In the rows, zero is written as 128.
Rotation paths and how fast each direction turns (degrees per step):
Each turn is a multiple of 5 degrees from 10 to 175, or 0.
Each row of a path follows its step; steps can be skipped.
Rotation 1:
step 1: [136 119 134 140 133 131 127 126 122 134 135 141 114 118 122 132 136 134
 127 133 124 129 129 125 133 120 131 131 120 130 134 129 131 122 137 136
 138 126 118 125 126 130 135 123]
step 2: [130 123 133 126 135 127 115 127 124 122 139 146 118 131 133 132 138 124
 128 128 118 135 140 126 128 118 120 130 129 127 134 131 130 129 130 137
 129 135 132 126 119 125 133 131]
step 6: [138 136 132 134 133 129 128 125 119 133 121 121 132 133 127 122 133 135
 125 121 130 135 126 128 138 116 124 126 121 129 131 123 135 126 142 135
 129 113 125 133 122 128 138 124]
step 11: [130 124 128 142 127 127 125 127 121 140 124 130 136 136 120 132 117 128
 120 125 125 133 134 125 137 127 120 142 118 129 144 126 131 123 128 133
 130 134 128 130 125 122 133 120]
step 15: [124 134 137 128 130 131 125 122 127 120 127 125 116 138 134 127 137 128
 126 133 123 130 132 122 132 123 129 123 142 138 140 136 125 138 135 136
 125 136 124 126 125 119 136 119]
step 16: [127 137 132 126 122 120 126 124 131 132 126 125 132 132 132 132 140 140
 121 129 117 134 129 123 131 136 132 137 122 134 140 126 132 136 142 132
 128 136 131 126 126 129 138 115]
step 19: [135 135 126 136 120 136 128 132 119 134 123 139 128 135 125 133 130 121
 126 120 118 133 142 122 134 120 131 132 122 125 133 125 133 117 138 135
 134 119 125 125 126 123 131 132]
step 20: [123 117 129 136 120 132 124 129 126 125 120 139 119 134 125 128 139 126
 124 133 128 130 137 134 132 117 130 128 132 125 125 132 133 130 135 139
 139 130 115 124 121 122 125 125]
Speeds:
[131 128 129 128 131 124 125 128 126 127 129 127 128 132 128 128 129 128
 130 128 129 128 125 128 127 128 125 128 125 126 123 129 129 128 126 129
 124 127 128 131 126 126 128 128] => 95
[124 129 127 128 125 126 124 127 127 125 127 128 128 130 128 130 128 128
 125 126 126 132 124 129 128 128 130 127 130 130 128 128 129 128 126 127
 125 132 127 128 131 130 128 125] => 60
[129 129 127 128 128 125 130 128 129 126 130 127 125 130 131 125 128 124
 126 129 128 129 131 130 128 129 130 131 128 127 126 130 123 130 130 128
 128 131 129 126 126 128 125 124] => 60
[131 129 126 129 127 130 127 128 130 125 129 133 129 130 129 132 127 127
 127 128 128 124 128 127 128 127 124 132 127 125 128 128 128 126 128 129
 130 131 127 130 130 133 128 128] => 45
Rotation 2:
step 1: [141 136 134 124 131 125 131 128 131 130 120 131 125 121 127 123 121 121
 135 126 133 116 129 121 132 138 137 141 133 123 119 112 132 136 129 137
 128 127 126 126 135 131 132 129]
step 2: [121 129 125 140 138 130 136 128 134 121 115 139 126 127 125 132 122 127
 133 143 121 130 131 128 133 131 121 127 125 129 121 127 133 143 122 119
 124 132 128 122 126 130 118 128]
step 6: [131 121 133 114 129 128 128 123 142 142 124 125 125 131 131 117 113 134
 128 137 131 126 128 128 128 127 133 136 131 129 125 123 132 137 132 136
 138 125 132 130 122 121 128 130]
step 9: [138 133 131 120 136 127 128 121 132 126 118 122 141 125 125 130 126 129
 134 135 132 120 132 124 133 129 130 132 131 141 123 140 128 129 130 134
 117 128 115 131 140 124 132 124]
step 10: [135 135 132 129 127 125 141 138 127 126 128 128 121 133 125 127 131 132
 124 145 123 126 142 119 120 125 124 134 125 136 126 123 124 130 119 120
 122 124 134 118 133 131 130 128]
step 16: [139 119 128 135 120 124 130 127 126 131 127 126 125 131 134 128 126 124
 135 143 138 124 125 128 124 136 121 124 127 128 138 113 130 128 125 141
 124 143 125 134 129 121 132 129]
step 17: [133 128 124 132 138 125 132 127 129 138 131 138 131 121 113 118 133 126
 130 136 131 127 129 138 127 132 121 126 133 125 119 141 118 135 126 129
 117 133 122 133 129 124 132 122]
step 21: [131 124 135 126 130 134 133 115 131 128 122 134 133 129 134 131 127 125
 128 136 133 130 121 119 131 128 121 121 108 136 125 127 139 134 119 137
 129 136 128 135 120 126 129 129]
Speeds:
[127 130 130 130 127 129 130 128 127 128 128 135 128 128 124 127 127 127
 130 126 127 130 124 128 130 126 127 131 127 130 127 129 130 127 129 126
 127 127 126 132 126 129 126 130] => 115
[125 126 131 129 128 129 126 131 126 128 123 127 131 124 128 130 128 131
 128 127 131 129 129 128 126 130 128 128 130 130 130 132 129 126 128 126
 127 125 129 128 129 129 125 128] => 70
[129 125 129 129 129 130 130 130 128 126 126 130 130 131 126 127 127 131
 131 128 127 129 132 128 129 126 133 129 127 127 125 130 127 131 126 129
 129 126 130 127 126 127 131 129] => 90
Rotation 3:
step 0: [137 125 118 119 132 121 127 143 130 138 121 134 138 126 134 129 123 127
 134 123 132 133 128 124 127 126 131 131 134 128 116 124 125 124 126 130
 126 114 129 139 127 124 144 136]
step 3: [124 121 121 129 126 127 119 135 121 128 143 131 129 132 117 121 121 131
 127 119 129 122 118 138 127 127 131 116 136 135 119 123 120 131 128 128
 125 114 126 122 138 131 132 135]
step 4: [119 123 117 134 129 120 127 132 127 127 127 125 127 128 121 126 113 122
 129 121 122 128 124 126 126 139 131 125 130 129 124 120 139 131 124 145
 120 122 119 128 134 131 137 141]
step 7: [132 130 120 116 136 124 125 140 130 129 129 130 143 126 128 135 126 125
 139 117 144 125 137 140 124 127 131 131 127 126 119 122 132 129 129 130
 129 115 126 132 133 124 131 134]
step 15: [116 122 115 136 129 119 131 133 130 123 129 131 132 131 131 125 119 134
 128 120 129 120 124 126 118 126 132 135 139 140 119 130 125 138 130 124
 130 124 125 139 127 136 134 140]
step 16: [121 125 119 120 125 121 124 122 128 136 117 134 135 116 134 124 123 138
 122 124 126 127 122 126 135 125 137 120 137 134 122 127 128 129 127 135
 124 122 116 138 128 131 132 144]
step 17: [131 137 118 122 130 123 120 129 131 126 128 135 125 123 126 115 128 133
 130 125 118 117 130 122 137 135 135 126 126 141 122 130 123 132 127 131
 117 122 130 138 140 118 127 136]
step 18: [135 125 124 118 133 121 123 141 129 129 120 133 129 135 120 126 134 125
 132 129 129 122 125 121 129 135 136 127 138 127 114 132 131 135 132 128
 124 110 124 129 134 117 141 127]
Speeds:
[129 127 131 128 128 124 130 128 130 132 130 128 129 129 126 126 123 130
 126 126 128 133 127 129 131 127 130 128 125 131 130 129 128 131 129 127
 126 128 131 127 128 126 126 126] => 135
[127 130 130 128 128 131 128 129 128 130 130 130 129 129 132 128 125 127
 129 128 129 126 128 130 128 127 128 124 128 129 125 125 124 128 125 128
 127 131 133 130 130 125 128 128] => 155
[126 131 129 132 125 125 129 128 124 127 126 126 128 127 128 127 125 128
 128 130 129 131 125 129 130 128 126 130 129 129 127 130 126 127 123 129
 128 128 129 130 128 131 131 131] => 65
[127 131 128 127 128 129 124 125 125 130 126 125 129 124 126 129 131 132
 129 128 125 129 128 128 127 125 129 126 128 130 132 125 126 129 126 125
 127 129 126 128 130 127 127 126] => 100
Rotation 4:
step 0: [119 123 130 143 128 125 122 122 132 127 128 127 137 134 134 134 126 123
 115 136 134 129 121 124 139 129 124 129 129 133 128 132 126 131 120 125
 137 139 134 131 139 131 124 114]
step 5: [127 127 125 140 136 112 128 130 128 131 133 135 134 123 133 126 124 132
 114 123 141 133 138 122 134 127 129 130 124 131 120 133 130 128 114 122
 128 135 136 129 126 130 131 118]
step 12: [121 128 121 137 130 118 127 124 129 134 121 130 136 135 129 118 131 125
 115 122 132 132 135 116 130 120 121 125 124 134 124 128 127 122 125 119
 131 129 132 118 133 136 132 111]
step 13: [118 130 133 145 135 126 130 124 126 135 138 118 137 135 129 122 126 125
 121 138 122 129 119 128 123 132 133 129 123 137 124 120 126 136 139 133
 126 130 136 129 117 125 133 125]
step 15: [131 129 127 132 141 130 130 130 119 128 131 126 137 127 121 130 122 135
 119 134 126 129 125 118 131 129 135 124 122 137 128 129 114 131 129 122
 121 128 139 129 132 131 145 115]
step 18: [122 129 126 136 146 120 128 129 127 129 133 129 131 123 134 134 129 120
 124 139 123 130 130 114 129 130 118 124 132 138 116 128 127 136 135 134
 117 138 123 127 125 121 133 124]
step 19: [125 125 132 129 131 118 125 113 126 132 127 131 139 134 130 124 129 132
 114 138 137 128 138 120 129 129 130 127 122 134 141 135 125 123 132 117
 129 132 135 128 132 128 134 115]
step 21: [132 126 134 140 138 116 123 123 134 127 126 139 136 130 129 123 134 117
 119 127 135 126 125 123 138 126 122 125 131 130 125 125 118 135 113 122
 126 134 130 125 133 123 123 117]
Speeds:
[125 128 125 128 127 129 124 128 129 126 126 129 128 130 123 127 129 128
 131 125 126 129 126 126 129 128 131 126 129 128 132 128 127 129 130 124
 127 126 126 127 128 129 127 124] => 85
[125 129 130 125 126 131 126 129 126 128 127 128 129 126 132 132 127 128
 126 129 126 129 130 128 129 127 126 127 128 131 129 130 129 128 129 126
 131 123 131 128 128 131 128 125] => 95
[127 128 131 126 129 129 131 123 128 129 130 131 129 128 127 129 126 127
 129 126 128 132 124 128 126 130 129 124 131 128 128 128 130 129 125 131
 130 127 126 130 127 130 126 127] => 110
Rotation 5:
step 0: [129 117 124 119 132 126 132 135 124 142 131 128 143 131 121 139 129 125
 130 120 122 135 131 119 140 141 132 125 132 134 129 122 132 129 118 126
 134 127 134 122 123 134 119 133]
step 2: [138 134 132 140 122 124 129 120 127 136 136 127 124 134 112 130 128 136
 119 123 129 128 127 123 139 137 124 132 130 127 132 128 140 131 127 127
 135 136 137 114 133 131 117 118]
step 5: [129 132 125 121 120 128 122 121 129 117 127 131 124 128 112 129 132 128
 125 129 107 130 120 121 129 143 122 125 126 133 129 130 124 117 127 119
 121 136 123 123 128 117 124 126]
step 7: [128 134 120 116 130 119 117 124 137 137 130 129 131 119 114 122 124 130
 136 136 116 127 127 130 132 128 126 135 127 119 133 123 114 122 125 129
 141 140 132 126 125 136 130 132]
step 13: [124 128 134 123 123 134 129 127 126 130 142 126 140 130 125 132 119 125
 119 126 127 139 130 122 132 139 123 125 115 127 135 120 132 128 111 122
 130 130 137 131 133 145 125 127]
step 15: [124 144 141 132 123 133 128 114 132 131 140 127 131 128 117 122 131 135
 119 123 122 125 118 133 121 130 119 138 123 129 127 124 131 133 121 123
 130 126 129 128 132 122 118 118]
step 17: [125 122 124 119 135 137 131 124 132 126 137 125 134 115 122 129 128 130
 123 132 115 127 126 128 119 128 121 139 136 137 116 130 118 123 116 131
 130 131 134 135 116 121 118 133]
step 18: [136 125 132 122 134 135 130 118 127 136 124 129 137 120 117 132 130 133
 125 126 125 125 120 121 119 137 119 125 128 139 129 128 117 115 123 130
 127 139 128 113 122 121 123 132]
Speeds:
[127 127 129 124 130 127 126 128 126 127 126 132 128 126 129 131 128 127
 126 127 130 133 127 126 129 130 128 132 129 127 131 128 124 126 129 128
 127 128 130 127 125 130 128 128] => 60
[127 127 130 128 129 126 125 124 127 124 129 128 127 131 132 125 127 129
 125 127 123 129 126 128 129 130 124 129 125 127 130 129 131 128 129 129
 129 128 130 131 129 127 129 128] => 35
[125 133 130 127 124 131 127 129 129 125 127 126 126 131 126 130 128 130
 126 130 128 128 130 130 129 129 130 129 127 127 129 129 124 130 126 128
 125 129 130 129 130 126 125 130] => 35
Rotation 6:
step 1: [148 127 130 116 137 126 123 118 131 124 134 138 137 121 120 128 119 128
 131 121 133 120 118 116 133 136 128 131 130 121 126 133 129 124 131 135
 131 136 133 129 122 134 145 124]
step 5: [119 126 138 114 119 144 137 129 129 119 136 133 135 117 121 127 126 135
 117 125 124 126 134 131 117 128 130 118 129 124 128 117 122 127 131 131
 122 121 129 135 116 136 124 122]
step 6: [140 119 127 114 138 124 111 134 137 133 123 129 135 126 128 122 125 122
 128 128 122 137 137 134 132 116 124 141 124 138 129 126 126 130 133 135
 131 127 117 142 122 131 124 124]
step 7: [122 125 138 133 127 126 138 138 132 133 137 124 127 114 138 126 141 138
 136 126 116 128 129 128 127 125 122 135 129 119 133 132 120 127 126 131
 110 122 131 134 133 125 128 111]
step 8: [128 123 116 133 134 133 127 135 138 130 124 128 130 137 132 146 118 124
 128 127 123 120 134 125 135 124 126 126 121 126 135 129 126 123 147 130
 120 131 127 128 116 123 107 127]
step 16: [132 128 128 121 135 126 121 117 124 120 144 121 129 126 131 128 130 122
 129 133 123 130 132 118 149 114 128 132 124 138 125 132 126 116 139 128
 121 126 131 129 119 117 133 129]
step 18: [137 126 120 120 129 123 139 129 130 132 129 137 137 123 132 132 125 109
 127 126 133 128 127 116 131 129 125 137 120 123 128 134 132 116 137 134
 128 142 109 127 123 124 132 130]
step 19: [128 130 122 138 124 125 125 122 123 135 126 127 128 123 129 127 132 132
 141 130 130 120 118 104 129 136 127 137 137 125 114 122 127 140 130 128
 119 126 129 142 132 126 129 117]
Speeds:
[129 130 130 125 125 128 126 128 125 131 127 126 130 129 127 128 128 130
 130 127 124 127 127 126 129 132 125 126 127 127 126 129 125 130 124 128
 128 127 128 128 130 129 124 129] => 175
[122 129 126 126 132 126 127 128 130 130 129 124 127 131 128 128 128 130
 129 129 129 129 128 128 132 128 129 126 128 127 128 130 126 126 130 127
 127 125 130 127 132 126 127 125] => 85
[128 130 125 127 129 129 129 126 124 128 129 129 129 127 130 124 132 124
 124 127 129 128 127 123 131 131 128 130 129 128 127 128 129 126 127 124
 131 127 130 128 127 127 129 129] => 20
[130 129 130 130 130 130 128 130 123 127 131 130 126 129 129 129 129 130
 129 126 129 131 127 129 131 127 126 127 125 124 125 125 126 127 130 130
 129 130 126 129 130 127 130 126] => 125
[127 124 125 129 131 128 126 130 127 126 128 124 129 128 127 130 131 126
 129 131 126 132 127 130 126 132 125 128 126 128 129 129 130 130 129 126
 130 131 127 128 128 131 128 128] => 160
